128 stands for zero in the data rows.
Here are some points:
[ 86 175  99  93 123 134  92  91 218 206 152 133 205 121 141 152 111 199
 175  98 104 135]
[ 92 204 105  99  87 152  92  97 170 255 152 104 175 115 147 141 123 199
 152 116 134 106]
[134 116 129 123 129 110 133 168 141 129 140 116 104 139 165 141  87 104
 122  86 110 112]
[116 181 105  93  99 122 116 132 152 183 158 133 116 151 147 111 135 116
  92 116 104 118]
[104 127  99 129 134 134 157 121  99 118  87 139 134 127 153 111 206 116
  98 116 104 106]
[110  98 141 147 140 116 139 132 141 129 181 122 145  91 123 129 135 134
 122 104 146 112]
[104 145 123 123 117 116 121 126 188 159 122  98 122 151 129 111 111 134
  98 116 104 135]
[110 157 129  99 152 146 110 126  93 112 116 110  98 109 176 111 176 116
 157 104 110 129]
[140 110  99 147 140 181 121 162  93 100 170 122 104 145 111 164 147 116
 122 122 104 129]
[140 122 123  99 134 175 127 115 111 112  99  98 110 198 147 105 105 116
 134 128 116  88]
[ 98 110 170 123 123 110 121 162 147 106  99  86 145 115  94 111 158 110
 122 122 104  88]
[ 98 104 117 105 123 140 145 115  93 118  99  92  98 157 123 111 105 128
 146 146 134 135]
[104 122 105 135 134 164 127 121 111 112 110 104 104 121 141  93 117 122
 110 151 128 112]
[116 127  99 135 105 128  92 109 105  88 140 116  98 139 135  93 135 104
 116 151  98 100]
[ 86  98 105 117 152  99 139 115 123  94 116  98 116 216 111 141 135 110
 116 146  92  88]
[110 157 147 135 164 181 104  91  93 124 164 116 169 222 141 105 105  98
 134 175 134 118]
[116 133 123 129 146 152 110  85 135  94  99 151 151 139 117 111 141 134
 104 146 151 112]
[ 92 122 123 117 140 175  98  85 105  94 116 110 134 168 117 117 117  92
 116 228 151 106]
[122 127 117 170 129 175 121 103 111 106 128 110 145 145  94 105 123 110
 122 116  86  94]
[ 92 133 117 123 158 229 127  91  99 112 104 193 122 255 141  93 105  98
 128 151 122 147]
[134 110  93 111 105 175  86  91 105 135 116 110 134 121 135 111  99 193
 140 134 110 100]
[ 86 104  93 105 123 128 139  85  93 106 110 122 110 157 176 123 117 134
 146 205 163 118]
[ 92 216 135 105 134 170 121 109 135 129 116 204 134 233 105 111 147 234
  98 146 128  94]
[181  86 105 188 158 110 139 150 135 106  93 104 110 133 135 117 111 134
  86  98  86 141]
[134 116  99 129 117 104 139 174 117 124 116  98  92  97 117  99  99  98
 110  92  98 106]
[116 157 105 117 158 116 133 156 123 118 116 104 134 103 111 123 117 104
  92  98 104 171]
[116 133 170 111 111 110 110 121 212 165 122 133 140 145  94 117 135 116
 122 116 134 112]
[ 92 110 158 141 140 152 121 109 105 124  87 246 116 180 117 117 158 116
  98 122  92 141]
[145 127 117  93 140 104  98 115 111 100 128 151 134 151  99  93 176 110
 104 128 134 135]
[104 122 111 135 117 122 110  91 129 153 110 145 134 103 111 147 129 116
 122 128 116 112]
[116 122 111 129 105 140 104  97 111 118 110 110 110  97 141 135  87 128
 110 163 122 112]
[ 92 116  99 135 152 164 121 103  87  94 104 127 140 127 129 105 129 104
 104 151 146 112]
[140  98  87 117 117 104 139 115 123 100 104 116 122 121 111 129 182  92
 104  92 140 118]
[134  92 129 147 146 110 127 103 111 124 116 110 134 127 135 105 164 110
 116 146 157 118]
[104 110 135 111  93  87 110 109 164 153 110 133 134 121 194 147 147 128
  92 128 163 129]
[104 127 117 111 134 128 145 138 111 100 193 127 134 103 111 152  99 128
 255 187 193 106]
[157 110  99 182 129  99 181 180 135 112 110 104 116 115 141 147 135 116
 104  92  98 100]
[234 175 129 147 134 146 110  85 188 124  93 127  98 121 105  99 117 122
 122 110 110 118]
[122 116 141  88 105  93 110 138 141 177 255 110  98  86 135 135 117 205
 255 110 240 129]
[104 163 117 111 105 110 110 109 164 177 255 110 122 127 165 135 111 255
 169  98 151 118]
[110  98 153 147 117  93  86  91 141 147  93 222 110 168 111 123 164 163
 104 110  98 118]
[116 104 194 147 146  93 181 162 129 100 110 127  98 139 135 135  93 128
 228  92  98 153]
[163 116 135  99 111  99  98 162 117 255 205 145 116  97 117 123 188 140
 104 169 255 194]
[181 157 129 105 134 104 110 121 164 124  99 163  98 139  88  93 141 128
 116  98 110 129]
[128 116 147 117 117 122 163 103 117 100 152  98 104  91 153 129  99 128
 152 140 134 159]
[ 92 216 111  99 105 104 121 103 147 177 128 122 205 109 159  99 141 122
 146 110 122  94]
[122 216  93 105 164 110 116 109 147 153  93 157 151  97 194 105 111 110
 110  98 199 165]
[145 127 135 111 111 110 151  97 111 118  93 116 104 109 147 147  99 140
 104 110 175 159]
[116 187  87 123 123 252 127 115 117 153 104 255 128 115 105  93 105  92
 116  98 122 118]
[122  92  93 141  93 246 121  97  99 100 116  98  86 127 165  93 188 122
 134 122 134 106]
[104 116  99 153 117 140 139 221 111 100  93  98 122 115 147 123 129 134
 110  86 104 135]
[145 193 105 123 111 128 121 168 135 118  93  92 110 103 135 117 153  98
 128  98 104 118]
[104  98 117 117 140 187 139 168 105 100 140  92 110  91 129 111 255  92
 116 140 134 100]
[157 145  99 123 140 116 121 162 105 106 146 110 122 157 129 111 135 110
  98 163 140 100]
[ 86  92 153  93 105 110  98 103 105 141 246 110 181 109  88 135 158  92
 169 122 134 118]
[110 127  99 117 134 104 127 121 141 129  93 104 145 121 135 105 105 110
  98 134 128 135]
[134 122 111 159 140 134 127 132 123 100 128  98 128  91 147 176  99 222
 116 140 122 183]
[ 92 104  93 141 111 110 133 115 105 159 122 133 128 139 141 141 111 122
  98 116 146 159]
[163  92  99 141 146 116 222 162  87  88 104 127 104 139 111 117 129  92
  98 146 128 129]
[181 116 105 117 105 110  98 121 117 124 152 127 128  97  99  93 188  86
  98 116  92  94]
[157  98 123 141 158 104 187 121 194  94 104 116 122 115 129 141 105 128
 134  98 110 135]
12 more points follow, each with its number after it:
[104 198 135 117 105 152  98 138 141 255 181  98 169 109 176 182 117 163
 169 110 122 135] 0
[ 98 139 147  88 123 134 110 103 135 124 116 139 122 168  94  87 123 122
 104 151 140 123] 1
[110 133 164 117 105 104  86 138 194 124 164 181 140 121  99 141 123 116
 146 134 110 224] 2
[116 104 255  99 105 104 169 156 117 135 128 116 116 127  99 135  99 116
 146 175 163 165] 3
[ 98 193 182 105 105  93 110 103 206 177 128 198 199 127 147 135 111 240
 110  92  92 135] 4
[104 133 129 105 123 205 121  97 117 171 152 139 140 127  88 117 111  98
 134 234 228 135] 5
[110 151  93  93 111 122 116 168 117 171 199  92 122 121 159 123  99 128
 199 128 187 153] 6
[ 98 151 135  99 111  99 110 109 152 242 110 116 187 121 105 147 147  86
 122 122 110 159] 7
[252 116 129 141  99 128 133 191 111 100 122  92  92  97 129  99 123 110
 175  98  92 112] 8
[140 151 135  99 241 175 116 109 123 112 152 139 116  91 212 117 147 104
 140 104 122 106] 9
[134 127 170 141  93  93 151 191 123 153 255 104  86  97 153 147  99 128
 205 110 116 118] 10
[228 157 117 123 105 122 210 150 176 129  93 157  86  91  99 182 135 104
 122  86  92 123] 11
Which two of these numbered points are nearest to each point below by angle, seen from the average point of the first points? Their numbers follow each, nearest first.
[163 116 111 159 123  87 116 162  93 106  99 163 110  97 129  99 105  98
 163  98 116 118] > 8 11
[169 104 176 141  93  93 145 109 111 112 134 127 134  97  99 152 147 116
  98 163 163 153] > 3 2
[134 198 123  88 105 128 104 115 147 165 122 104 175 115 105  93 188  98
 175 128 157 106] > 7 0
[255 139 135 135 117  99 116 255 117 124 146  92 116 115 117 123  93 110
 116 104 104 123] > 8 11
[122  86 117 123 217 128  98  91 170 118  99  98 110 133 123 135 123 140
 128  92 104 112] > 9 4
[104 110 135 123  99 128  98 126 135 135 181  92  98 121 141 129 141 116
 128 134  98  94] > 10 0
[104 122  99 159  87  99 139 162 111 189 116 127  92  97 153 141 117 110
 116  92 211 200] > 6 7
[187 127 158 135 134  93 145 168 147 141 217  92 122  91 111 218 129 157
 146 110 140 153] > 10 11
[110 255 111  93  99 229  92 109 158 255 140  92 134 103 159  93 123 134
 193 110 128 135] > 0 6
[104 187 135  93 123 211 116 132  99 118 158 133  92 151 111  99 129 104
 140 255 146  88] > 5 1
[104 139 129 111 117 128  92  97 135 141 116 145 134 121  94 123 170 104
 134 110  98 123] > 7 2
[205  98 111 117  93  99 163 138 129 183 104 139 116  97 165 212  99 134
 116  98 110 200] > 11 8
[110 133 123  88 158 152 127  91 135 100 134  98 122 103 153  99 117 157
 116 122 122  94] > 9 1
[ 98  92 117 123 129 128  92 132 206 118 128 157 140  97 105 255 129 134
 104  98 110 212] > 2 4
[104 145 123 105 117 140  92 115 117 124 104 187 134 216 105  99 188 134
  86 116 134 112] > 1 4
[ 92 127 111  93 176 152 110 109 105 106  99 139 104  97 159 117 135 122
 175 122 151 106] > 9 6
[ 98 139 117 105 200 110 139 115 129 183 152 110 175 186 170 164 224  98
 110 146 116 147] > 7 9
[116 122 135 141 211 128 139 115 141 118 116 116 116 121 105  99 129 116
 128 122 116 100] > 9 1
[134 157 141 105 134  99 121 109 141 112  87 116 193 109 123 135  99 234
 104 128 110 147] > 4 0
[157 127 105 141 111  99 121 126  93 118  93 104 205 145 105 141 129 116
 116 146 104 147] > 7 8
[128 104 129  93 105 122  98  97  93 153 146 139 216 109 105 135  99 110
 104 217 199 135] > 5 3
[ 98  98 105 105 170 128 133 121 105 106 170 110 134 103 159 135 147 151
 110 110 116 106] > 9 10
[116 110 123 117 111 146  92 150  93 118 252 116  98 139  94  99  99 151
 163 116  92 112] > 10 6
[122 169 182 123 117 128 110 115 218 153 146 110 157 145 117 117 111 193
 110 110 110  94] > 4 0
[205 104 117 147 129 110 116 144 147 112 122 116 128  97  99 111 123  92
 116 122  92 129] > 8 11
[145 110 129 129 117 128 127 144 152 118  99 157 169 103  88 176 123 128
  98 128 116 254] > 2 7
[104 122 111 135  99 128 116 109  99 100 122 175 145 228 123  93 111 116
 116 151  86 106] > 1 4
[ 86 116  87  88 105 146  92  97  99 135 187  98 151 127 123 117 105 187
 163 116 146 112] > 6 0
[116  98 147 123 123  87 139 126 255 124 146 122 175 103  88 188  99 110
 104 128 140 183] > 2 7
[193  92 129 123  99 128 104 109 123  94 128 104  92 103  99 141 141 134
 134  98 134 153] > 8 11
[122 104 218 153 140  93 110 126 111 112 128  98 104 109 141 141 123 104
 157 157 157 230] > 3 2
[110 133 147  99 123 122 104  91 117 106 104 255 116 228 105 111 235 110
 116 146 104 106] > 1 2
[163 104 123 170  99 152 139 126 135 135 110 116 104  97 206 123 105 122
 140  92 104 123] > 8 11
[ 92 110  87 117 117 175 121 103 117 106 116 157  98 139 188 111 135  98
 116 116 104 100] > 9 1
[163  98 164 135 105 116 104 144 141 200 128  92 116 109  99 135 153 122
 110 104 104 129] > 7 8
[ 92  98 123 129  93 134 145 121 105 124 158  86 122 145 135 111 129 134
 163 122  86 118] > 10 6
[ 86 163 105  99 117 134 127 138 141 183 146 116 110 168 135 117 105 146
 110  86 116 100] > 0 4
[228 104 147 135  99 110 110 109 111 165 122 255 110 109 105 152 129 104
 110 110 163 118] > 11 8
[128 127 158 105 117 187 121 103  87 118 128  98  92  97 218 111 105 169
 255 104 211 100] > 6 9
[134 104 123 176  99  99 110 132 129 147 128 122 157 162 105 188 111 116
  92 151 104 224] > 2 7
[128  98 111 117 194 110  98 138 129  94 146 104 175 109 117 135 135 122
 122 175 104 177] > 2 9
[104 198  99  88 134 128 133 103 158 124 122 127 110 180 170 123  93  86
 134 104 181 135] > 6 1
[128 133 241  93 129  93 127  97 164 118  93 122 122 115 135 141 105 151
 169 104 146 177] > 3 2
[104 116 117 159 158 116 157 115  99 106  99 122 145 204 117  93 164 122
  98 193 110 112] > 1 5
[151 104  99 159  99 122 121 115 141 135 134 110 128  91 123 147 123 104
 163 104 181 165] > 6 8
[110  86  93 117 117 122 133 121 117 159 146  86 145 109 165 123 135 110
 122 157 175 123] > 6 5
[104 151 147 111 111 140 121  85 194 135  87 187 110 127 111 117 111 246
 116 116 122 135] > 4 1
[128  86 170 194 105  87 255 121  99  88 104 104 104 151 105 158 111 110
 104 193 116 118] > 3 11
[134 116 147 105 134 152 116 126  99 189 164 116 104 157 159 147  99  86
 152 157 140 123] > 6 5
[104 151 135 105 152 134 116 144 141 177 170 127 193 162 147 135 200  92
 110 116 169 171] > 7 0
[181 122 105 135 134 110 181 138 129 106 104 104  92 109 170 176 105 110
 110 104 116 106] > 11 8
[134 133 117 147 152 152 157 115 164 124 110 116 128 103 129 129 105 151
 146  92  98 112] > 11 8
[122 127 117  93 170 164 116 132 105 129 104 110 134 103 117  93 129 134
 116 116 122 100] > 9 1
[210 127 117 188 117 116 110 191 111 112 116  92 145 121 105 164 158 104
  98 116 110 135] > 8 11
[151 157 117 117 134 146 175 150 129 118 116 127 110 103 117 141 105 151
 163  92 134 147] > 11 8
[ 86  98 105 105 117 116  92 144  93 106 116 151 116 115  99 135 129 104
 116 110 122 141] > 2 1
[122 133 135 105  87 164 104 109 152 183 193 133  98 162 153 123 111 134
 140 128 116 112] > 0 10
[157 133 164 135 134 110 104  85 182 206 140 139 110 115 135 141 105 255
 134 104 122 100] > 4 0
[140  98 129 164 152 110 181 156  99  94 128  98 128 174  99 111 141 110
 110 205 128 147] > 3 5
[104 157 147  99 123 199 192 109 129 124 128  98  98 133 170 111 105 110
 163 228 169 100] > 5 3
[140 116 111 135 123 110 151 156 111  94 110  98 122 103 129 200 141 134
 104  86  98 106] > 11 8
[122 169 147 105 111 122  92  85 111 183 146 255  86 127 153 123 129 187
 128 122 163 141] > 4 2
[ 98 169 111 111 117 110 110 132 129 118 110 133 140 121 165 111  87 134
 128 104  92  88] > 4 0
[128 116 141 129 152 116 151 168 123 100 122  92 122 145 111  99 123 181
 116 104  98  88] > 8 10
[116 104 123 111 123 116  92 121 123 112 104 127 151 121 129 105 123 128
  92 146 128 129] > 1 2
[104 255 158  88 152 128  86 126 135 159 104 116 116 109 105 117  99 104
 211 104 181 153] > 6 0
[163 133 158 129 152 128 127 156 152 106 122  98 116 109 123  99 111 134
 122 128 134 129] > 8 3
